500 stands for zero in the data rows.
How far apart are the two rows of each pair, measured in a hidden way? 0 means very close, and 20 very far. Two or three weighted sums of its numbers give each row a place; it is the straight-line distance between the places.
[588 460 457 528 515 478 470 578 611 440 498 511 435 571 467 479 439 510 522 567 528 467]
[343 607 448 459 566 295 304 457 346 691 481 675 395 460 446 425 293 744 612 683 479 281] 1
[552 549 394 469 557 494 588 573 561 441 483 604 459 605 583 583 390 462 496 470 535 479]
[319 622 389 501 696 617 190 552 410 522 360 703 581 503 348 502 575 620 533 490 322 639] 5
[732 376 554 466 554 457 640 549 561 398 531 430 535 493 640 458 361 461 421 373 550 537]
[483 546 610 489 668 569 241 420 388 535 575 592 686 321 422 440 475 623 562 429 397 524] 2
[664 350 579 538 517 586 525 483 629 453 613 395 405 456 449 487 460 424 511 529 579 523]
[511 655 709 253 415 485 436 412 694 259 349 255 724 382 454 615 532 498 485 490 304 670] 15
[465 427 374 410 601 265 516 407 247 600 367 508 490 521 555 470 522 618 520 339 587 366]
[581 436 474 576 527 625 509 648 508 470 512 617 600 648 358 503 469 524 451 401 424 646] 13
[523 468 443 544 562 677 504 588 669 496 479 580 494 574 441 530 499 485 498 580 575 585]
[269 734 560 485 432 506 399 473 530 665 392 534 729 488 447 520 525 601 627 506 278 649] 9
[557 741 463 255 303 487 549 343 458 416 525 334 618 367 708 616 508 383 372 468 674 447]
[665 300 525 532 483 681 487 537 677 440 578 313 479 470 392 342 523 394 531 481 593 587] 17
[484 83 685 868 441 345 608 584 737 643 535 212 239 605 359 302 553 573 686 433 457 426]
[491 357 603 594 384 486 663 475 599 579 581 499 363 527 481 479 460 386 610 525 519 496] 13
[588 398 628 642 377 451 681 610 527 564 618 561 553 522 535 564 441 447 556 243 339 680]
[357 552 533 519 462 638 371 466 492 541 497 559 553 349 480 567 619 567 582 570 395 610] 17
[409 621 432 441 494 434 341 531 552 598 444 627 459 459 418 500 339 588 589 731 480 453]
[542 454 687 441 588 528 304 508 521 413 453 426 528 281 473 519 379 599 537 492 483 548] 15
[516 340 566 646 369 540 580 562 665 581 639 463 381 454 434 554 527 393 637 581 588 487]
[397 601 339 521 504 488 511 428 441 561 485 568 400 575 521 534 577 431 508 515 586 442] 7
[712 338 354 345 703 540 488 435 362 295 602 421 407 377 502 280 500 612 420 525 817 199]
[376 608 498 426 506 461 321 393 439 613 440 642 532 492 440 518 481 601 587 603 479 497] 10
[371 657 385 472 675 669 296 473 406 486 352 646 620 424 355 493 573 678 499 597 328 610]
[292 666 473 406 669 669 207 589 492 419 266 582 838 440 324 560 449 641 628 555 191 770] 5
[432 637 562 509 517 533 343 420 482 542 508 622 527 256 473 610 632 532 540 649 423 603]
[319 660 399 433 669 646 283 521 442 474 366 648 703 481 347 415 548 599 544 622 293 658] 5
[622 517 426 449 497 439 587 586 555 465 416 641 434 560 580 617 432 381 406 463 519 515]
[477 489 525 608 478 602 543 497 562 490 619 485 475 509 450 584 586 412 575 534 493 569] 2
[522 430 594 516 420 360 713 518 560 566 456 596 418 532 620 655 436 347 534 414 509 500]
[571 716 512 357 330 557 528 332 515 396 601 318 637 493 581 659 587 375 370 493 611 445] 4
[552 509 456 549 511 600 488 563 586 512 440 556 442 571 499 605 485 518 486 569 547 519]
[333 677 553 543 398 547 338 316 340 502 579 478 616 362 472 423 671 499 489 520 400 548] 9
[556 555 629 563 402 489 657 530 470 389 478 361 638 605 481 430 603 444 311 394 386 620]
[329 704 554 577 300 354 343 208 338 657 683 465 502 363 549 449 561 513 566 583 500 421] 11
[495 371 462 724 690 651 470 689 677 374 401 478 461 696 344 379 654 495 471 698 446 609]
[453 538 326 543 489 511 550 432 424 558 533 556 538 559 564 598 566 404 526 554 589 507] 8
[467 265 602 743 518 413 543 656 688 548 412 409 228 703 381 323 434 668 594 571 491 382]
[610 520 308 461 559 735 477 508 554 475 543 568 426 596 541 544 450 373 507 657 666 401] 4
[603 441 379 408 547 450 635 429 334 506 426 437 476 536 539 482 472 523 401 399 554 394]
[609 575 515 470 349 414 684 398 477 415 529 355 486 527 624 524 550 408 309 431 465 565] 8
[328 585 452 414 471 305 391 406 499 710 417 615 508 537 487 442 198 784 663 647 424 322]
[547 471 512 536 552 576 521 627 633 494 584 528 478 513 489 495 444 477 493 561 580 506] 9
[677 322 666 368 562 550 600 633 510 437 574 528 569 492 541 371 388 501 407 244 346 588]
[493 528 550 510 362 353 642 353 576 494 641 305 461 465 608 558 548 337 506 599 656 358] 5
[417 680 659 399 362 527 361 366 498 444 441 347 772 366 431 449 560 502 494 537 254 705]
[439 526 270 470 593 459 514 526 424 581 381 611 420 585 480 577 493 501 468 528 500 433] 8
[629 469 599 541 382 496 605 443 464 364 615 362 679 548 533 449 538 411 363 367 441 567]
[449 607 544 654 402 621 539 398 498 426 561 343 630 450 517 479 789 311 404 590 502 565] 10
[339 523 77 523 784 364 353 354 218 589 408 648 209 673 502 377 635 598 519 591 766 176]
[466 492 260 501 696 332 493 430 277 638 359 729 335 636 550 477 558 600 513 485 543 336] 3
[545 401 751 258 551 464 363 560 630 418 426 381 732 405 431 509 284 665 557 430 343 663]
[606 601 511 493 405 528 553 441 478 318 550 352 513 468 559 491 632 362 338 545 662 453] 2
[447 462 357 473 514 251 579 428 275 653 356 548 440 580 608 559 558 578 573 306 518 348]
[365 508 585 530 651 553 308 452 216 655 552 578 627 260 416 407 624 672 619 417 403 577] 7
[606 371 597 583 535 573 578 588 574 416 602 407 469 448 423 486 478 403 420 425 511 521]
[504 470 713 574 241 245 779 487 499 499 545 321 415 564 693 635 538 352 413 391 432 504] 7
[560 464 599 630 467 548 594 543 586 542 663 444 430 477 485 560 512 391 544 519 555 559]
[267 696 589 596 337 331 386 262 402 639 664 438 573 414 509 465 551 594 498 578 494 430] 6
[217 504 518 544 646 437 357 337 160 821 575 657 716 347 377 293 476 762 642 303 347 504]
[651 358 533 328 486 427 582 554 546 442 564 424 473 459 559 486 343 501 536 494 583 405] 8
[387 562 366 594 550 561 492 411 456 593 524 518 422 604 509 548 581 467 550 524 627 432]
[574 554 393 355 610 691 506 504 565 450 502 640 516 531 471 587 421 403 541 482 596 487] 2
[505 497 612 423 478 378 352 526 478 612 500 432 576 348 539 425 296 640 561 519 465 402]
[474 556 635 339 551 500 405 507 438 496 491 473 682 323 439 433 471 652 563 379 396 657] 15
[632 372 568 389 449 434 500 545 552 472 556 435 420 468 487 446 439 517 458 475 578 433]
[658 522 585 424 468 547 631 480 448 416 510 341 681 581 507 413 606 446 285 294 360 620] 4
[457 499 505 671 501 665 540 543 712 424 527 471 435 551 464 430 634 326 489 471 438 630]
[456 427 418 590 593 633 538 614 626 412 384 530 476 596 399 553 589 412 557 615 478 590] 12
[431 511 472 682 523 575 603 529 573 530 534 520 443 507 481 558 609 454 480 602 495 651]
[240 561 52 495 723 423 533 430 259 602 251 663 291 802 548 480 584 648 506 507 630 291] 10
[675 527 520 431 537 804 471 553 573 338 664 447 563 451 449 501 577 414 425 445 466 687]
[560 556 462 475 489 625 489 349 516 361 621 339 459 467 511 457 663 337 384 618 622 411] 2
[388 445 366 416 605 276 584 513 296 494 437 420 429 476 549 434 471 616 493 412 603 375]
[525 419 441 647 621 590 514 685 610 430 442 544 370 606 446 503 521 496 499 575 506 525] 7
[567 349 520 508 413 421 598 571 605 518 575 374 400 446 491 430 382 537 558 497 587 399]
[348 733 444 423 682 750 225 580 552 448 256 573 810 487 380 594 522 616 522 465 187 777] 12
[405 231 628 782 378 479 676 570 747 588 559 385 283 651 398 381 582 443 665 562 566 423]
[365 655 585 518 343 348 437 445 571 697 538 593 483 453 465 522 293 573 604 519 423 504] 10
[537 419 429 520 566 684 505 620 654 479 460 609 481 546 424 534 500 447 537 533 594 556]
[501 490 484 537 447 605 588 553 424 559 509 725 654 477 612 602 533 367 446 381 467 647] 6
[569 492 675 316 460 364 362 461 537 534 573 535 564 295 527 520 260 562 529 530 420 444]
[339 541 246 577 574 390 488 392 327 665 458 543 300 563 590 500 614 460 494 562 636 328] 6
[438 375 538 776 479 475 569 576 563 543 522 424 326 585 433 471 581 426 550 529 485 455]
[586 462 599 612 418 506 690 640 583 602 564 493 491 580 574 525 455 350 523 428 451 604] 6
[579 342 617 485 381 443 634 522 608 562 575 344 418 462 524 555 338 481 558 507 591 446]
[581 469 530 531 402 480 676 534 532 506 442 523 469 458 641 701 487 319 500 410 511 578] 7
[439 607 410 471 472 446 494 315 423 400 451 307 552 562 621 513 645 439 399 448 530 479]
[464 610 537 491 302 461 557 383 583 425 517 291 472 495 601 514 552 420 473 586 615 408] 4
[591 491 665 237 556 568 288 574 549 423 402 473 755 324 378 456 390 610 420 460 299 688]
[662 497 336 495 611 839 491 601 669 356 583 566 422 542 442 469 512 405 443 791 673 451] 3
[437 470 364 465 650 256 512 456 280 646 271 435 440 584 589 428 476 595 431 369 544 324]
[558 500 479 532 532 585 609 501 516 551 624 603 626 531 566 635 477 353 453 341 466 634] 14
[354 717 601 414 380 391 368 355 443 518 536 392 737 297 497 372 491 593 580 462 345 637]
[305 466 358 388 611 229 513 423 278 682 282 443 512 588 601 454 463 542 592 319 478 383] 10
[406 606 656 503 398 455 328 418 561 575 465 582 578 368 520 611 438 523 633 560 436 581]
[497 598 245 502 546 447 478 267 212 428 507 457 381 586 591 335 692 542 354 521 757 194] 12
[431 678 618 472 378 539 330 248 513 374 522 391 589 285 478 537 611 467 421 597 406 585]
[409 647 625 426 309 413 367 316 546 480 549 420 590 432 484 480 536 545 470 496 461 518] 3
[369 625 352 497 526 279 377 378 251 745 535 741 324 518 424 392 312 835 609 673 551 195]
[613 529 383 504 580 620 432 588 593 460 560 634 463 579 481 543 470 409 423 687 648 434] 5
[259 519 288 504 610 282 534 325 183 702 418 621 436 544 601 533 591 545 566 359 574 339]
[415 651 594 453 390 495 413 584 631 507 380 550 687 461 486 680 457 466 639 562 351 684] 6
[728 348 636 509 616 657 619 729 383 272 519 437 761 606 328 181 448 685 300 147 246 718]
[423 623 668 471 423 594 365 575 690 552 487 500 598 302 442 672 604 407 608 641 366 742] 12
[576 565 465 456 416 574 573 454 482 576 566 600 591 397 692 679 391 284 537 452 600 519]
[303 666 581 584 271 250 439 244 374 709 659 395 481 374 529 467 526 594 573 594 541 317] 9
[538 349 464 584 514 515 572 644 661 536 507 460 253 651 491 497 437 589 610 618 589 407]
[541 241 698 693 414 460 638 572 642 563 501 340 281 566 469 314 492 585 568 589 522 461] 3
[473 228 589 844 555 560 633 590 703 522 602 362 353 574 414 371 675 400 645 573 605 497]
[505 440 578 674 525 601 559 528 622 514 576 433 438 541 380 509 687 408 556 566 525 591] 3
[331 573 337 484 616 445 533 456 450 586 400 573 496 660 562 571 601 497 503 444 499 472]
[612 515 519 427 489 456 642 556 477 567 481 646 507 465 653 680 507 254 445 350 554 570] 3
[730 390 541 287 485 461 664 590 491 419 472 470 495 422 640 576 319 474 445 309 587 473]
[420 430 307 435 662 257 564 394 208 588 373 493 448 592 579 378 502 680 425 302 521 267] 6
[736 364 497 327 559 550 520 589 468 354 527 492 521 475 422 377 429 519 334 494 572 432]
[584 479 522 514 528 499 567 614 558 516 526 594 492 566 594 658 374 411 472 412 449 604] 11
[433 636 605 480 497 548 310 511 580 481 457 573 628 373 467 658 501 474 628 634 379 659]
[336 548 219 461 726 371 529 459 306 600 303 647 397 667 501 475 522 672 473 505 581 350] 9
[597 445 429 435 498 436 591 569 566 430 427 620 377 585 662 768 349 469 535 357 521 526]
[447 512 582 679 377 561 585 478 603 455 584 300 494 475 474 474 764 301 479 620 552 610] 2
[558 484 423 591 578 621 493 632 589 479 441 559 421 558 421 523 502 514 450 554 459 529]
[414 678 652 386 257 376 376 339 544 502 501 287 584 389 528 485 478 475 431 598 398 470] 8
[522 536 537 495 365 448 550 478 437 377 545 382 616 541 576 531 576 437 330 409 491 584]
[606 602 475 481 345 544 523 394 469 309 622 311 463 406 533 410 619 408 368 609 633 359] 5
[406 143 692 902 368 285 754 578 729 785 590 283 155 572 439 329 449 515 672 581 588 366]
[594 539 479 584 431 778 512 524 692 475 698 590 511 373 560 562 568 288 479 612 734 511] 17
[595 489 425 452 521 386 645 595 563 503 387 589 382 674 644 723 363 495 566 480 539 511]
[546 285 577 596 448 468 590 571 571 519 530 378 304 506 456 358 510 538 575 551 466 486] 8
[522 450 694 728 424 613 681 585 485 591 576 602 666 649 454 513 475 494 542 183 333 664]
[356 529 319 566 525 415 522 387 258 617 486 598 425 505 596 518 555 528 468 406 534 286] 3
[410 399 616 774 358 472 682 408 737 495 665 216 339 569 401 370 769 328 591 663 557 477]
[324 723 586 539 358 445 411 362 405 521 569 436 516 221 511 564 659 489 550 675 462 426] 7
[328 688 458 550 645 604 226 382 395 507 352 551 706 427 394 458 635 556 587 533 308 675]
[543 658 487 406 413 669 470 289 526 366 603 356 644 390 544 602 682 260 388 601 602 578] 2
[559 403 525 557 490 547 619 648 532 526 446 636 487 661 501 562 373 479 496 375 378 582]
[642 467 559 445 510 546 525 516 546 450 553 458 570 404 551 507 454 462 463 459 515 473] 4
[487 406 475 625 632 684 502 608 664 476 543 504 504 590 313 495 545 499 617 579 521 482]
[711 353 629 408 591 498 578 649 477 405 562 401 578 558 583 382 306 523 374 295 439 533] 3
[449 437 202 418 739 270 446 306 124 619 383 547 315 600 547 368 539 675 504 433 691 168]
[492 375 549 689 507 579 568 532 634 492 599 442 445 521 445 523 574 402 560 520 494 627] 18
[477 208 671 784 430 356 629 624 636 593 553 311 204 627 435 392 537 564 611 516 508 465]
[641 551 407 476 586 600 511 621 434 491 442 618 556 610 508 560 525 399 444 396 442 607] 3
[820 291 605 236 630 424 546 627 427 307 507 483 566 429 597 482 251 504 378 215 545 539]
[575 490 449 467 541 514 518 585 531 471 442 652 505 599 532 548 408 485 518 426 443 470] 13
[406 722 589 460 497 529 324 359 386 510 539 418 696 411 475 493 596 511 495 526 321 569]
[607 544 383 348 470 584 537 514 507 494 605 570 528 452 609 661 384 434 498 531 638 556] 5
[560 508 426 478 581 657 523 561 571 438 488 592 474 499 496 565 546 423 550 526 544 608]
[500 446 497 545 555 611 549 611 597 438 445 555 416 619 468 531 485 539 527 572 524 462] 2
[349 374 606 955 608 736 596 642 717 372 444 385 333 694 273 333 846 512 551 715 328 674]
[419 573 625 464 555 461 324 396 335 504 529 592 552 295 433 474 503 633 518 483 437 415] 3
[318 649 497 479 598 459 257 507 412 577 387 656 567 383 407 509 449 671 536 623 475 463]
[189 727 273 460 797 660 144 401 198 499 347 662 781 544 292 336 637 842 482 506 269 625] 2
[562 493 606 544 318 396 602 479 516 455 556 417 478 507 624 533 597 371 309 381 459 555]
[679 524 411 433 588 780 365 529 587 483 534 578 662 437 476 642 498 399 534 558 566 597] 7
[391 462 561 436 553 355 406 429 352 623 527 552 695 388 403 418 339 730 604 355 378 517]
[298 620 521 538 413 385 369 373 336 787 574 633 336 410 498 440 440 641 647 636 543 261] 2
[377 475 584 830 364 547 531 444 658 474 548 296 434 549 381 361 836 427 567 535 506 587]
[588 342 635 598 585 639 517 581 593 460 547 420 525 509 450 381 530 516 495 477 467 614] 8
[555 466 562 495 378 460 656 569 504 551 504 584 373 492 662 668 482 383 485 375 516 571]
[462 628 490 446 565 559 320 537 541 492 359 652 484 497 415 630 467 611 583 702 364 501] 10
[546 575 332 465 578 612 536 541 552 394 542 635 460 593 495 506 490 472 483 544 671 487]
[293 616 422 533 421 288 548 299 364 563 452 420 521 584 657 532 585 556 510 378 468 444] 7
[304 638 82 462 739 447 424 477 362 544 267 565 401 813 495 506 533 619 557 557 585 342]
[501 642 518 379 554 565 330 574 641 425 369 617 660 436 455 632 338 604 558 719 392 597] 5
[361 626 394 489 529 410 336 378 301 630 507 719 393 400 429 406 399 688 631 679 588 305]
[597 473 456 490 487 473 622 694 592 426 470 595 440 639 462 534 382 445 480 441 478 584] 6
[517 445 516 587 636 583 523 705 628 429 399 589 469 640 475 516 540 533 514 636 471 572]
[638 418 544 414 635 582 579 710 433 358 552 471 669 573 429 274 444 584 388 218 375 613] 8
[174 664 530 550 460 498 379 261 237 638 496 486 715 401 439 393 629 614 500 372 272 658]
[429 457 554 802 433 566 598 520 627 445 541 232 469 549 459 365 830 351 513 609 481 613] 9
[688 493 729 150 552 571 283 640 710 251 368 319 708 352 403 499 260 579 431 437 318 752]
[294 613 457 497 639 651 259 600 470 429 385 686 550 438 390 517 518 656 540 634 344 570] 8
[382 360 553 784 495 598 591 543 608 504 523 474 382 551 352 528 692 419 477 662 424 621]
[593 560 510 560 405 586 527 401 577 414 614 327 626 446 521 576 803 310 394 535 531 561] 4
[612 524 341 497 525 696 533 547 600 458 560 610 500 496 512 490 512 418 510 619 680 443]
[684 481 411 162 525 566 458 457 539 405 529 470 652 338 635 594 264 374 479 379 743 385] 2
[274 566 183 516 579 366 533 363 333 609 263 544 452 723 550 524 593 586 542 474 447 397]
[284 640 572 611 495 548 356 311 302 544 472 470 708 340 481 408 740 490 505 541 339 584] 6
[598 447 472 534 553 512 526 614 535 443 440 678 493 646 511 602 447 494 423 389 438 556]
[393 638 503 448 430 316 358 484 523 633 488 673 470 393 433 563 244 629 583 665 564 341] 7
[631 408 575 522 522 590 503 606 538 417 540 437 528 446 495 523 516 465 481 413 550 552]
[394 643 520 492 545 444 306 496 556 540 382 627 579 414 414 583 400 684 537 650 438 486] 5
[486 627 698 340 375 516 359 418 548 340 416 305 573 304 461 517 583 430 475 539 425 575]
[573 372 514 544 523 495 597 617 641 577 546 505 310 631 492 467 474 515 524 593 600 458] 8
[406 424 425 445 660 257 490 446 321 584 366 485 448 560 610 492 507 576 472 256 473 387]
[498 564 540 649 424 561 583 458 550 391 517 293 542 508 457 430 759 315 370 619 476 636] 6
[579 401 377 354 641 421 487 416 330 450 475 488 460 508 501 350 535 547 437 409 667 315]
[402 612 575 472 419 457 379 427 575 614 552 594 430 398 472 631 511 547 679 640 437 485] 14
[451 485 646 406 291 271 442 463 415 622 609 499 403 301 520 461 297 648 593 603 524 294]
[642 345 560 497 394 262 657 696 630 522 351 623 250 595 728 755 229 459 545 401 524 416] 4
[573 421 436 577 560 852 509 602 707 374 494 516 520 470 361 509 653 399 583 545 578 611]
[588 296 588 490 461 430 567 603 597 517 614 352 419 515 473 413 454 529 532 420 577 456] 11
[488 527 634 339 664 621 306 595 455 423 367 495 832 275 398 431 560 648 559 245 192 829]
[676 395 577 381 461 380 626 557 543 435 520 454 492 437 658 553 428 526 435 340 575 473] 6
[537 462 628 365 546 476 288 515 529 474 446 507 625 251 426 544 388 589 515 497 441 523]
[631 492 403 466 598 793 511 568 612 428 550 528 567 519 477 552 521 327 476 594 556 582] 4
[409 420 403 417 628 257 568 483 220 600 353 480 410 551 541 495 539 638 493 385 528 355]
[614 497 370 490 558 398 585 625 547 376 429 622 424 680 551 646 405 494 462 497 499 521] 14
[421 555 598 441 514 452 392 466 397 693 515 577 605 297 490 439 372 603 537 514 449 449]
[444 542 308 466 591 401 547 518 452 505 282 667 451 705 491 640 521 599 448 521 469 422] 7
[599 557 493 354 386 566 540 419 487 569 569 643 621 340 626 690 528 349 466 473 644 552]
[574 474 492 470 508 376 612 653 544 489 370 573 316 595 598 724 435 446 450 436 474 468] 13
[506 658 471 444 391 506 552 416 538 390 588 331 576 489 565 531 626 323 357 500 498 561]
[639 387 626 304 465 343 663 542 510 459 476 446 419 460 603 562 383 472 394 382 570 484] 16
[617 453 518 462 601 790 421 518 553 413 539 469 652 413 487 471 603 357 438 476 588 699]
[665 509 343 440 533 671 445 552 517 384 546 570 364 505 481 531 528 521 428 601 693 418] 10
[599 677 687 307 396 494 309 467 692 286 447 257 717 314 515 632 505 430 438 590 280 702]
[363 712 363 389 618 609 250 483 367 510 313 614 629 504 304 472 436 725 546 625 301 609] 5
[575 427 387 416 590 461 558 451 333 495 517 473 402 494 550 434 426 526 448 406 577 327]
[539 551 456 456 452 533 564 373 410 323 575 326 473 458 553 362 616 459 272 614 635 316] 7
[407 590 556 514 463 475 383 422 478 536 564 620 503 367 483 518 527 580 531 615 473 445]
[432 664 601 493 461 505 276 369 475 407 453 312 676 325 425 469 676 460 438 580 365 597] 6
[268 663 480 455 571 574 325 391 468 655 375 534 733 514 432 516 550 667 596 473 346 595]
[597 340 573 424 522 640 582 522 632 388 603 459 534 418 517 463 485 449 509 443 644 594] 5
[536 460 466 588 575 540 526 547 613 401 466 580 377 616 446 506 482 539 507 642 482 509]
[402 640 596 470 525 478 333 391 389 437 479 412 660 380 468 441 658 512 525 545 326 619] 5
[269 655 377 458 661 546 219 453 390 515 386 690 578 428 362 476 544 685 563 581 350 478]
[618 366 586 314 455 436 589 546 524 489 589 412 393 418 556 434 324 476 484 409 656 376] 4
[332 443 162 500 737 435 452 440 262 615 400 629 250 615 524 429 523 653 489 584 701 255]
[502 451 677 777 343 435 647 549 500 459 519 372 586 644 500 423 692 475 366 314 322 704] 10
[445 625 453 521 541 552 260 420 477 474 445 659 533 420 380 494 419 601 563 628 466 473]
[578 386 579 588 584 553 619 675 534 551 496 621 488 710 435 456 410 549 370 303 339 596] 2
[442 585 557 374 577 578 355 662 692 415 361 601 535 437 424 602 384 561 549 659 395 699]
[338 620 551 544 459 378 394 402 469 710 531 648 513 483 473 508 377 612 574 651 554 385] 7
[717 522 330 487 526 784 413 591 613 355 656 611 456 521 460 475 516 387 493 713 752 414]
[683 319 627 475 457 395 670 627 543 507 530 464 465 516 647 588 379 446 508 321 469 500] 4
[457 294 636 859 533 586 625 603 730 571 615 352 330 565 333 337 601 412 580 657 542 564]
[605 374 311 358 695 510 428 391 292 385 511 483 342 440 473 332 580 640 474 511 733 238] 19
[612 381 566 572 530 737 523 544 656 420 618 389 486 454 377 423 583 370 533 521 591 588]
[570 339 498 493 405 419 618 568 679 612 549 549 312 463 485 542 359 535 669 531 662 372] 3
[349 643 362 466 701 596 235 418 372 505 432 702 526 431 362 494 528 662 519 516 410 519]
[508 544 555 554 389 513 518 525 524 566 524 595 532 437 562 609 455 318 506 494 558 546] 4
[551 491 560 608 444 571 651 616 459 556 562 546 659 554 531 549 552 396 525 272 407 661]
[571 372 588 579 421 356 692 598 545 577 432 569 506 533 657 667 414 359 522 316 442 582] 2
[388 646 506 438 582 601 321 453 480 530 450 545 617 351 408 569 629 551 581 491 319 698]
[438 631 585 532 375 435 408 552 573 632 463 555 509 284 527 640 386 508 617 611 404 479] 12
[438 626 594 466 308 343 311 382 439 490 656 433 464 347 509 502 554 506 526 651 523 371]
[607 487 447 537 589 696 552 633 494 513 492 694 599 719 389 414 463 493 459 402 356 708] 4
[518 517 625 281 464 432 414 495 470 464 361 430 782 328 431 464 289 694 628 331 289 632]
[625 527 420 462 520 528 535 617 484 411 435 688 546 674 595 624 440 478 452 456 483 542] 8
[471 593 482 470 575 490 330 478 481 509 474 654 523 332 436 512 440 671 551 606 468 418]
[559 349 545 648 555 552 650 693 558 490 458 576 456 703 456 436 353 506 544 377 351 616] 7
[465 544 494 618 347 569 534 420 573 368 571 290 529 525 552 418 718 311 451 604 546 586]
[523 514 705 250 418 415 433 516 623 444 420 370 560 351 506 533 264 613 544 573 418 479] 5
[570 572 414 418 582 601 464 566 582 404 435 619 506 535 508 573 479 472 500 528 525 545]
[306 674 498 605 392 320 639 282 352 576 396 392 499 710 666 505 644 441 391 368 424 494] 6
[546 555 467 411 464 590 567 479 512 542 584 641 660 372 641 716 489 379 530 506 570 529]
[491 488 523 557 410 517 525 543 584 621 611 531 493 417 563 510 496 379 567 458 590 537] 7
[186 596 461 488 342 221 384 302 345 858 589 585 400 400 509 432 368 737 655 592 501 183]
[545 463 596 621 433 551 557 581 492 577 510 569 558 516 463 497 483 417 538 409 403 678] 9
[297 656 484 511 567 535 277 451 411 568 437 590 693 458 354 534 525 578 566 520 339 586]
[405 631 432 427 484 446 336 497 417 662 438 710 432 469 438 504 356 676 574 617 476 397] 3
[560 506 316 586 599 546 578 370 302 567 632 540 356 407 535 437 603 446 496 587 781 267]
[589 562 477 517 449 589 582 505 467 523 563 585 555 556 571 621 491 315 488 451 510 591] 8
[362 549 549 574 436 534 331 396 474 646 538 570 586 367 489 551 561 492 601 513 387 552]
[679 401 602 386 501 465 676 544 483 373 560 440 434 495 570 574 368 456 446 371 490 486] 9
[557 396 685 713 490 562 673 642 459 530 593 556 604 585 424 409 448 413 459 244 310 745]
[485 408 349 377 658 383 476 403 307 587 409 563 466 551 565 437 514 611 455 393 597 316] 18
[568 653 532 419 331 454 502 473 476 424 536 322 544 538 615 545 645 359 307 518 539 522]
[593 492 429 476 559 632 523 574 518 494 413 645 452 600 427 550 481 435 445 407 452 574] 4
[595 526 458 440 542 598 490 522 603 540 605 616 486 451 556 624 421 347 561 527 622 548]
[644 392 538 450 461 408 541 525 631 486 574 361 429 461 528 491 351 484 552 475 574 463] 9
[407 669 664 477 480 533 281 432 396 428 476 386 748 374 419 464 656 499 476 503 325 688]
[562 413 464 373 521 428 560 503 400 480 403 492 513 592 564 506 403 554 492 315 455 437] 3
[601 497 404 509 570 612 533 600 491 487 458 649 536 643 525 569 546 511 511 515 459 589]
[352 549 348 504 506 376 597 298 353 528 443 361 550 632 618 524 683 519 399 415 582 346] 7
[566 535 469 466 322 455 584 333 584 407 607 276 470 454 613 395 570 385 497 655 658 441]
[502 356 500 647 569 512 622 566 676 518 460 464 348 566 409 521 510 467 586 617 532 452] 6
[349 545 237 445 682 413 489 492 379 475 317 626 399 709 453 565 537 560 478 458 536 393]
[377 511 637 339 485 413 316 489 310 629 561 499 746 306 422 413 389 727 602 409 357 531] 2
[388 617 513 352 371 296 418 509 545 634 450 699 410 511 531 516 234 623 643 694 471 379]
[557 380 540 658 375 464 655 552 612 695 631 461 384 466 530 589 441 346 645 433 609 485] 7
[754 499 471 121 438 578 484 479 485 400 540 533 582 309 648 574 227 389 441 409 615 405]
[631 430 441 315 437 473 564 561 607 589 523 580 506 475 566 639 340 456 578 590 636 427] 5
[387 649 303 466 520 350 545 209 269 526 602 474 309 533 588 380 704 384 387 581 695 252]
[476 664 676 441 447 588 349 347 480 367 459 340 674 375 442 514 670 489 456 483 288 658] 3
